In the rows, 128 means zero.
The rows of Y fall into several groups, and each row is roughly a mix of its group's hidden directions.
Y:
[[144 161 114 158 156 146 111  99 131  76]
 [ 74 109 110 139 171 152 113 131 121 158]
 [110 107 145 170 121  99 148 135 142 183]
 [127 137 103  96 179 177 126 145 140 112]
 [152 154 131 126  79  88 158 105 153 123]
 [181  99 138 112 110 101 110  92 128 154]
 [138 144 144 196 120 124 116 104 130 164]
 [ 96 106 161 127 177 126 168 108 142 140]
 [120 105  65 141 103 125 126 169 109 135]
 [137 160 121 128 133 144 184 157 122 172]
 [150 129  69 169 116 142  95 123 113 123]
 [154 181 133 101 113 141 125 145  91  96]
 [121  83 131 140  85 178 116 135 112 110]
 [122 133 129 136 141  76 116 132 176 171]
 [135 148 102 143  65 134  98 129 131  95]
 [113 184 127 173 129 139 152  97 123 146]
 [127 113 140 127 154 149  97 160  68 143]
 [159 127 138 146 104 140 100 176 156  90]
 [115 129 129  98 127 177 141 170 167 148]
 [132 159 124 110 125 201 127 135 151 119]
 [183 155 129 143 178 125 118 142 154 123]
 [108 178 124 114 105 135 140 133 179  98]
 [128 175 162 135 107 124 181 103 118 135]
 [159 129 151 173  96 131 125 139  89  94]
 [ 72 118 149 144 100 170 105 130 112 129]
 [132  65 136 107 161 125 145 129 121 166]
 [ 83 163 155 164 143 132 135 132 128  86]
 [173 114 100 120 104  79 131 134 138 163]
 [162 147 110 110 133  92 113 133 156 181]
 [122 118  73  95 138 155 122 119 126 175]
 [167 134 163 113  98 152  89 133 102 152]
 [165 160 120 152 104 111 117 130 127  70]
 [ 73 120 111 168 154 102 140 106 116 112]
 [140 149  98 102 102  88 120 124 103  81]
 [145 167 116 126 159 174 119 103 149  93]
 [125  88 137 119 142 154 141 130 141 195]
 [128 107 139 117 116 145  98 154 172 180]
 [107 146 120 119 151 122 173 100  84  94]
 [ 85 152 113 168 161 131 134 144 114  89]
 [ 92 186 108 114 124 139 121 142 142  89]
 [122  77 153 119 146 102 144 123  81 107]
 [140 145 142  85  75 120 114  93 139 150]
 [155 103  97  98 144 140 163  98 123 167]
 [134 149 157 143 140 191 115 131 123 167]
 [ 98 141 141 163 131 163 116  77 150 148]
 [ 97 173  84 134 151 129 136  96 109 107]
 [171 135 136 115 139 152 160 184 133 146]
 [121 150 100  60 119 143 160 137 126 128]
 [180 164 141 162  94 135 153 120 142 124]
 [ 57 140 142 116 120 161 136 140 136 107]
 [ 74  96 108  80 137 130 119 120 142 147]
 [146 123 107  94 151 141 164 174 129 163]
 [121  78 137 124 110 161 121 151  84 100]
 [142 134 146  79  66 117 126 130 142 115]
 [112 102 138 153  84 159  84 109 105 133]
 [168 169  87 126 114 115 141  92 125 103]
 [ 61 129 121 146 154 115 133 135 106 162]
 [109  93 100 158  79 132 108 116 136  96]
 [101  85  99 107 161 106  89 121 108 125]
 [147 141 175 149 105  95 160 105  99 114]
 [138 132 127 145 152 183 154  95 146 163]
 [135 162 123 140  97 111 161  87 171 116]
 [131 120 127  89 116 179  96 109 161 106]
 [130 116 144 173 106 152 105  96 148  84]
 [117  97  84 165 148 142 128 112  93  98]
 [155 107 131 109 108 125 116 132 167 189]
 [162 135 132  97  70 166 125 122 142 141]
 [114 174  87 153 134 138  97 133 140  90]
 [104 156 111 167 164  91 154 113 103 122]
 [144 123 142 183 106  94 109 138 110 166]
 [128  85 159 164 129 101 126 146  83 113]
 [ 99 143 159 175 139 116 147  95  97 150]
 [ 98  89 107 168 161  88 114 131 133 132]
 [105 127 123  66 121 137 124 138 161 168]
 [127 121 116  67 124 147 133 134 177 152]
 [ 94 123 101 137 146  75 160 137 101 109]
 [139 145 134 140 117 113 169 166  81 161]
 [ 93 161 169 134 103 140 146 113 158  96]
 [ 97  94 105  73 147 136 123 142 158 138]
 [159 147 103 111 139 187 112 107 140 153]
 [147 171  82 138 145 163 111 103 148 117]
 [174 144 132  95 108 150 139 138 179 143]
 [119 140  78  96 105 175 129 144 149 141]
 [106 121 101  72 144 159 136 129 169 132]
 [132 121 110 116 162 151 116 157  92  74]
 [179 140 179 126 141 124 150 144 140  98]
 [158 131 119 121 157 194 133 145 118 101]
 [ 97 121 118 103 138 120 115 100 136 194]
 [120 149 133 136 117 105 103 147 117  57]
 [100 116 150  95  95 105 117  91 147 165]
 [124 112  54 117 112 108 113 115 127 148]
 [132  66 126 100 121 112 142 107 154 162]
 [123  88 105 123 157  94 113  91  88 128]
 [129 129 102 148  94 179 131  99 115  90]
 [111 122  91 138 171 105 165 156 129  96]
 [142 172  94 176 125 129 107 117 131  94]
 [116 108  98 159  98 109 133 178 109  98]
 [164  93 136 130  87 148 126 167 113  97]
 [128  91  72 100 100 116 126 141 121 159]
 [119 166 111 167 130 135 119  93 141 178]
 [106 138 142  90 122 119 134 159 119  65]
 [136  95 101 139 110 112 115 110 176 172]
 [ 99 113 187 104 107 124 154 160 132 129]
 [168 143 130 113 139 123 155 182 110 163]
 [125 155 100  80 149 111 158 152  94 138]
 [166 144 157 112 101 163 104 115 153 163]
 [148 124 120 108 118 138 163 196 133 147]
 [138 132 185  94 126 143 134 155 144 169]
 [141 109  79  94 135 137  90 154 151 103]
 [134  95 129  89  82 148 146 108 111  94]
 [156 107  84 123 125  88 102 129 144 168]
 [118 121 171 125  95 182 126 151 110 106]
 [170 138 103  95 165 100 142 100 147 144]
 [136 125 135 158 116 157  90 166 173 151]
 [ 81 114 165 170 151 139 123 156 121 111]
 [158 103 117 110 102  84 124 118 133 180]
 [166 144 122 127 164 141 110 164 101 171]
 [162 187 113 112 126  96 114 132 148 154]
 [166 175 119 152 160 143 156 148 112 108]
 [163 153  94  90 111 133 146  94 106 102]
 [ 88 126  87  92 136 110 174 133 143 120]
 [129 172 132 124 109 105 146 138 175  85]
 [124 170 122 141 145 170 137  87 168 131]
 [172 129  93 153 170 112 117 104 110 107]
 [129  95 107 144 127 133  86  83  96 155]
 [112 140 115 157 150 100 133  89  80  99]
 [145 103  71 126  93  95 104 115 130 121]
 [148 132 126 145 140 139 173 162 171 165]
 [136 153  96 109 126  99 137  68 117 153]
 [131 156 104  71 170 156 114 124 129 122]
 [136 109 108  94 154 135 139 153 190 134]
 [151 168 100 154  90 138  85 145 138 133]
 [108 109 103 115  62 144 109 138 136 155]
 [117 133 128  86  60 118 137 105 117 121]]

One row of each group comes first, with its name. Which group is each row after those in?
[141 101  89 134 138 117  76 111 143 167] | <116>
[167  90  85 118 128 162 129 112 101 147] | <35>
[120 146 102 156 149 104 186 151 115 109] | <108>
[143 134 167 119 177 153 160 155 118 104] | <64>

[137 140 123 127 194 133 161 102 128 159] | <35>
[161 136 106 107  87 159 110 121 153 169] | <64>
[127 120 117  96 178 100  98 152  94 141] | <108>
[111 125 181 146 124 102 148 130  89  92] | <116>
[105 164  79 162 163 111 122 117 128 146] | <64>
[127 155 108 132 174 133 159  98  94  96] | <35>
[118 134 149 160 127 121 114 158 111  62] | <116>
[ 81  77 147 112 110  99 134 135 103 120] | <64>
[169 161 139 181 116 132 147 119 139  98] | <108>
[ 88 115 166 119 146 115 170  99 157 120] | <35>
[134 123 167 170 125 122 140 147  99  76] | <116>
[110 120 111 132 114 181 137 186 113 127] | <64>
